One turn moves each row of this set onto another row. After a few examples, where does it send each row asked below?
rili: [ -3  -7 -16  -5  15 -19  14  19  -4   4  -5  -6   6   8 -18  13  -9   6
 -19 -12 -12 -20  -1 -14  15  -5]
goga: [  4  -9 -18  15  30  -4  11 -21 -11  -4   9   5  22  19  11  -1  -7  10
  18  -6   0 -14   3   1 -10  17]
naf: [-12  -8  -7 -27  23   3   2   1  11   1  -2   4   5  -9   4   7 -11  -8
 -23   7 -14  -1  10  -5  12  -8]
tuli: [ -9  11  -4 -12  24  -8   2   5  -2  13   4  -3  28 -14  -8   6  -4  -3
   9   1 -17   6 -20   2   1 -10]
Rubeg: [ 12  -9  23   2  21 -25  15  10  -7  10   1   2   6   2  13  -8  -9   7
 -16  -6  -7 -30 -14   6  12   6]
kalib: [  6  16 -14  -5  20  -1  -5  -3  11   8   2   4   9  15  19 -12  -8   2
  15  -2 -12   2  16  -3 -15  -9]
tid: [-15   1   1  -2 -19 -21  19 -24  -9   4   0 -11   8 -10   3 -19  -1  13
 -17  -4  -6  -9   0 -16   3   2]
mel: [ -7 -17 -20  -3  10  12  -9 -14   0   8  -8 -13   0  17  20   0  -7 -20
   9   1  -3   9   3  14  -3 -18]
zir: [-27  -5  10 -12  20  -1 -22   9  -7   6   6  -3   6  11   2  -6  -7   5
  -9   1   6  13  -1  -4   2   2]
zado: [ -3  -9 -11   6  -8 -17  23 -40 -13  10 -13  -6   3   1  19 -19  -9   4
 -14   0  -7  -8  -2 -12  -9   2]
kebu: [ 11  -5  -8   0  24  -4 -31  -9  -4 -10 -17   2   6  -1  10 -11 -10   1
  17  -2  10  -8  -6   3   8  -5]
vop: [ -9  -4   4   4 -16 -27  14 -37 -11  -1 -13  -3   8   6  10 -18   0   4
   2 -18  -9   1  -7  -2  -6   1]
Fari: [  8 -27 -14  11   8  -3   3 -27  -3  -2   2  13  13  14   9   4 -18 -17
  20  -7   1 -19   2   4  15  -5]
nas: [-18 -11 -23  20  22  10  15  -8  20   1  15  -5  11   6  15  -2  -4   2
   3   9 -17  -3   5   8  11  -1]
muton: [  1 -19  22  -1  10  -2  21  -6 -17   2  12 -15  13  -8   8   3  -7   0
 -12   4  -2 -16 -29  19  10   1]
Lizer: [ -8  -8  -3  -2   2   2   0   8 -22   2   9 -17  13   5 -24  10 -18   9
  -6   1   7  -5 -19 -12   7  -8]
pil: [ -7 -12  -1  -3 -10 -24   9 -29 -18   4 -21  -9  -7   2  -1 -13   3  12
 -23  -4  -9  -2 -10  -8   4   5]
valub: [ 36  -5  -2  16   2  -3  19  -8   8  -6  -6  -7   7   0  12  -9  -4  -9
   0  -7   0 -12 -22   4  17 -13]
pud: [ 16  -5  -5  29  15  -4  20   2  -3  -4   0 -24   9  16  20 -16   4   6
  -4  -9  10  -7 -18   8   0   4]
ragoz: [-18 -20  -4   2  21  -3  -4  15  -4   5 -13 -12  -7  15  15   1 -36   5
 -14   2  -6 -17  -3  -1   3 -16]

rili -> goga
kebu -> ragoz
Where do these go?
muton -> valub
pil -> zado
mel -> naf

One turn moves each row of this set onto another row. After a few examples, where does it send each row asked below?
gipu: [  7   7  14  16  12 -10 -25 -12  -5   1   1  23 -16]
Sol: [  2   6  -6   3  19 -22 -19   7 -12   5  13   9 -20]
kis: [ 28  -9  19   0   4 -19  -6 -17 -15  -2   8  15   9]
Kefo: [ -2   9  -6  12   2  -4 -29  -1  -6  -8  16  20  -6]
Dulev: [ -2  17  13  17  13   1 -10  -7  -6  -4  25  25  16]
sofe: [-11 -13   9  -4   4 -11   0  10   2  21  19  -2   0]
Lorod: [  3   9   4   4  37   2  -3 -21   2   3  11  -5  15]
lodun: [ -1   0   8   9  28   8 -14   8  -2  -5  -2  21  25]
lebe: [ -8   7  18   1  10   7 -18   6 -12  -3  -3 -16 -19]
seban: [-12  11  12   1   8  20  -2   2 -15 -12  -2   4  18]
Nokog: [ -5   1   7 -11  15 -10 -19  18 -24   1  -7  -1 -12]
Lis: [  1   2  13   3  17 -23   6  -3 -11  18  23  18  -7]
mupe: [-10   5   7  -2  -2   7 -30   9 -18 -13  -4  10   1]
nugo: [ -2 -12  20   4  19  -4 -14   9   0   6  29  26   7]
lasid: [  3   1  31  -7  39  -8 -11 -12 -11   9  11   5  15]
muzef: [ 13   7  13  -2  12   2  -4  -1 -13 -15  17 -25  12]
vozu: [ -6  -7   6  -4   5  10   1 -28   4   4  11  -5  10]
leme: [ 23   3   7 -15  32  -8  -7   5   6  -5  19  -3  -2]
zuzu: [ 12   4  18 -16 -12  -3 -18  -7   4  -3  -1   6  20]
kuz: [ 22 -16  10  -9   9  -2   7  -9 -14 -11  16  -6  -5]
lobol: [-10  -1  -3   1  12   1   0   9   0  10 -12  -7  17]
gosu: [ 24   1  -4  -7   8  -3  -8 -13  14  -8  10  14   6]
sif: [  4  -5  14   2  17  -5 -13  -2  -9   3   5   5 -34]
tobu: [ -6 -14  33 -16   7   0  -7 -18 -10  11  10   6  11]
kul: [ -4  19  17  16   4   3 -31  -5  -8  -5  -6   2  -2]
kas: [ 11   6  29 -25  13  -9 -17  12  -4   1   8 -11  12]
Lipof: [ -7  -4  11 -13  12  -3  14   7 -20  10  -4  -4  -3]
lage: [ 18  14  23   7   7 -15 -16  -9 -14  -6   9  -4  26]

lebe -> kul
lage -> kis
nugo -> sofe
Where do these go?
seban -> Dulev
lasid -> tobu
leme -> kas
mupe -> Kefo

One turn moves each row of this set onto another row. After a few examples, where does it send each row asked below?
Petod: [ -2 -25 -19   6  16 -12  -3  -7   2   1   9   6]
mog: [  0  -1   8   3  11   0  -7  12 -29 -15 -10  -9]
ger: [ 22 -10  -2   4 -12 -13  -8  -7  17  -8  16  -2]
gipev: [  9 -10  -7   2  -2  -3 -36 -13 -10  -4  -5   7]
zaz: [ -1 -17 -26   0  11  17  -7   3 -10  -1   5  -6]
Gedot: [ 16  17   5  18 -13   6  -3   2   3   9  10 -13]
Fala: [  2  18  -2   1  15 -18 -17  -2   3  -1  10  10]
dami: [  7   2  13  10  10   2 -10 -13 -20 -19  20  -5]
tuvuz: [  0   2  21   3 -12   3  -9  10 -16  -5  13 -15]
Ruzum: [ 19  -7  -4   1 -14 -15 -14 -21 -18  -2  -7 -14]
mur: [ 14  -2  -4  -1 -14  -9  16   6  13   8  10 -10]
fiv: [-13 -12  18   6   1  -5 -14   4   4 -15  10  -3]
Gopor: [  5  -7   6   9 -10   6  -3  21   3 -18  -6  -9]
lebu: [-14 -16  -3  -1  10  -2  10 -19  -5   2   6 -17]
Risu: [ -5  -5  19   6   1   2  -7 -15 -11 -17 -16  -8]
kar: [ -2   3  -2  -5 -10  -3  -5 -16   6   7  25 -18]
Radas: [  3   9  -2   3  15   4  -3 -17   4 -10 -14  14]
gal: [ -3  18  -2  -8  22   4  -3   1 -15   1   4   4]
kurav: [  5 -31 -13   9   3  -1  10   3 -13   0  -9   1]
Lokom: [ -5  12  -7  13  13 -20   4 -15  -4  14  -6   0]
piru: [ 22 -15 -10  19 -11   2 -10   0 -25   2   1 -14]
Perok: [ 23   2 -14  10  -3  11 -17 -11 -15  10  -8   8]
dad: [-10  18  -7   6   5  -7  -5  23  -1   6   2  -4]
nutik: [ 25  -3 -18  17   0   7   7   7   7  -5  13  -3]
telo: [ -1 -19  -9  -8  -6 -28   3  -2  -9  -6  -2 -11]
gune: [  8  -7  -7  28 -10 -15 -11 -10  -7   9 -12   8]
rapo: [ 23  13   5  14  -1 -10   5 -21   0  -4  15 -10]
Gegip: [ 14   9 -18  -3  -4   0 -26   9 -21   0   1  -8]
fubi: [  0 -12  -8  -9  11   2  20   6   1  -8  -1 -14]
gev: [  4  15 -22  -3   9   4   0  -4   1  18  -9  -3]

dad -> zaz
Fala -> Petod
Where do these go?
mur -> gal
telo -> dami
Gedot -> gev
rapo -> Lokom

One turn moves each row of this set onto another row. After a few examples, where does it send each row asked below?
lala: [ 10 -15   9  21  10   4  -9  18 -12  26 -21 -10]
Bikul: [ 14   6   7  11   4  -8   2  -7  -1 -11  -2  -2]
Pibav: [ -8   5  15  36   2 -32  -4  26 -14  -6 -11   4]
Zokib: [  5  -4  -8  12   2 -21 -20   1 -32  14 -23  18]
Fova: [ -2 -21  14  28  24 -21   3   3 -29  -5 -24  -1]
Ritu: [ -7  14   9  38 -16 -17   9   8 -22   7 -11  -8]
Nidum: [  6   4 -12  29  -3  -9  -7  10  -7 -19 -29   3]
Tam: [-15  13  19  15   7 -16 -10  23 -12   9  -2  -4]
zufib: [ 12   3   8  40  30 -22 -17   6  -8  10 -32  -5]
niba: [ -4 -23  14  27   4   5 -10  12 -20  -1 -28   0]
Kisu: [ 14   8   8  31  23 -12 -27  15 -28  13 -12  18]
lotod: [ 13   4  19  35  -3   2  -7   1  -8  28 -25  -5]
Miga: [ 20  14   4  15  10  -6  19  -1 -16   4 -17  13]
bekef: [ -5  -6  12  20   0  -3 -19  21  -8  20  -5  13]
naz: [ 29  10  23  34   6  -1  -5  19 -26  13 -10  -1]
dorad: [ 16  -6  10  23   9 -31 -10  18 -31  14  -7 -18]
kem: [ -5  -1  15  21   6 -13  15   3 -33   4 -38   8]
semiz: [ 12  24   4  40  -2  -2   6  13 -15   2 -28  -8]
vof: [ 16  18  11  12   6 -29 -20  13 -12  -8 -24  -7]
biz: [ -3  15  -2  28  10  -9  -8   1  -8  12 -15 -29]
fufus: [ 12  10  12  38   7  -9   2   1 -38  12   7  -6]
mul: [ -3  11   7  21  13 -10   1   7 -10   0  12  13]
Sut: [  8   9  10  16   9 -26   6  -5 -10  16 -35  16]
Zuz: [ 15 -10 -18  19  -1  -7  -1  -2 -10   1  -6  -5]
Tutot: [ -3  -7 -13  31   5  -4 -25 -10 -19   4 -23   6]
nedag: [ -4  20  -2  14  21 -17 -10   9 -22  18 -32  13]
dofu: [  2   2   0  22 -17 -26  -8  12 -31 -10 -27   3]
mebob: [  6  -3   5  22   3 -31 -12 -23 -21   9 -17 -10]
Ser: [ 10  -7  22  21  18  -9  -8  -3 -40 -11  -9  -5]
niz: [ -3   3   9  37  31  -1 -17  -5 -32   7 -10   5]

Zokib -> niz
mul -> Miga
biz -> vof
Where do these go?
Ser -> lotod
Bikul -> Sut
fufus -> semiz

One turn moves each row of this set onto another row. After a few examples, where does it send each row asked below?
zug: [ -6  19  12  10  -7  -5  -7  13  -7   1  10 -13   7 -11  -3   5  13 -29
  -6 -14 -19 -47]
zuk: [ -2   6   7  12 -20  -2 -26   2   1  11  14  24 -19  -3   5  -3 -20   9
 -10  -5  -7 -35]
tezip: [  7  26  37  10 -15  -6   1   2 -22  -5  -6 -10   4 -18 -10  -1   7 -21
  -9 -18 -10 -42]
fepu: [  3  25  19  14 -32  -8  -5  -1   1  -7  41   7   0  -4 -11  10  10   3
   3 -12 -14 -45]
Fiduf: [ 15  30  10   2 -56   8 -15  18 -18   1  -6   7 -24 -15  10 -18   2   1
 -10 -11 -24 -11]
Sugo: [  0  21  16   1 -22   4   1  13  -9  -6  -1   4  27 -14   2  -8   2 -21
  -9 -10 -13 -19]
Linuf: [  0  21  24   7 -37  -1   4   5   1  -7  40  15   9  -4  -5  -3   6   8
  -4 -11 -13 -31]
lipi: [ -3  18  18  11 -26  -4 -23   6  15 -21  17  14  -9 -14  -8 -10  10 -15
  -6  13 -27  -7]
Nep: [ 19   6  17  22 -24   0 -31   0   0   2  16  18 -21  -4  11 -22  13   7
 -16  -9 -24 -44]
sugur: [  5  23 -15  11 -47  11 -27  13  -5   3   7   6 -36 -11  -1  -7  14 -14
  -8 -14 -14 -19]
Kalab: [  9  26  32  14 -37  -9   2  -7  -5  -9  33   8   1  -7  -9   4   1  10
  -1 -13 -16 -42]
rek: [ 24  25  36   8 -23   1 -30  15  -7  11  14  27 -18  -5   2 -10  16   7
   3   3  -5 -32]
dani: [  2  27  34  15   4  -3 -17   4  -7 -11  28 -14 -28  -6  -7  -6   9  -2
  -6  -9 -13 -21]
kuf: [ 22  17  11  15 -37   5 -20   8 -22   1  -7  -4 -18   8   9 -10   4 -29
 -14 -34 -12 -22]
Dokef: [  0  23  36   7 -26  -3  -3  34   6  10 -15   1 -18  -5 -16  -9  16   3
  -2   1  -9 -23]
lovi: [  0  22  27   9 -30  -5 -21   0   5 -24  10  15 -12 -20 -15  -9   1  -7
  -9  11 -16  -4]
Samin: [-14   8  15  21 -21  -3  -5  18  18  11 -12   1 -26  -2 -18  -4   4  -6
 -10  -9  -9 -30]
kop: [ 11  23   0  -2 -34   2 -23  30 -29   2   2  -9  -8   6  10  -1   3 -21
  -5 -23  -5 -18]
tisa: [ -3  23  33  11   2  -5 -12   8  -6 -11  26 -15 -21  -5   2  -8  -7   5
 -10  -8 -23 -19]
Farob: [ 14  21  27  -2 -47  -3 -17  28 -26   8  -9   2 -16   0   3  -7   7 -30
 -10 -15 -16 -26]
nidim: [  4  21  24  17 -37   1   1  -8   2  -9  38  17   0  -6 -15  -2  10   3
  -6 -16  -3 -34]
milu: [  7  20  12  17 -18   9  -7  -4  -2  -7   1   8  10 -12 -12  -6  21 -36
  -9 -18  -1 -26]
meb: [  5  22  -7  14 -19  -2 -16  22   1 -13 -10 -18  -4  -6  -5  -3   9  16
   1 -10  -7 -18]
Pusek: [ 24  20  13  30 -23   1 -13   7   7 -12 -17 -12 -12  -2  -2 -16  20   8
  -6 -18 -19 -22]
vuter: [ -2  11   2   5 -40  -4 -22  20 -17   7  -3   1 -24   2  -5   2  -1 -37
 -14 -21  -7 -32]
fatun: [ 13  32  19  15 -35   9 -14   5 -18  16   0  -1 -50  -5   0  -5  -1  -9
  -8 -25 -12 -24]
guvu: [  8  18  10  -1 -24  -5 -33  16 -21  -6  16  11 -14 -18  -2  -8   0  23
  -5   0   5 -34]
niviz: [  0  32   6   1 -30   5 -15  31 -15  23  12  -6 -34  -1  12  -1  -1  -4
  -2 -14 -24 -23]

Linuf -> fepu
Nep -> rek
meb -> Samin
Where do these go?
Sugo -> zug
dani -> lovi
kuf -> Farob
fatun -> Fiduf

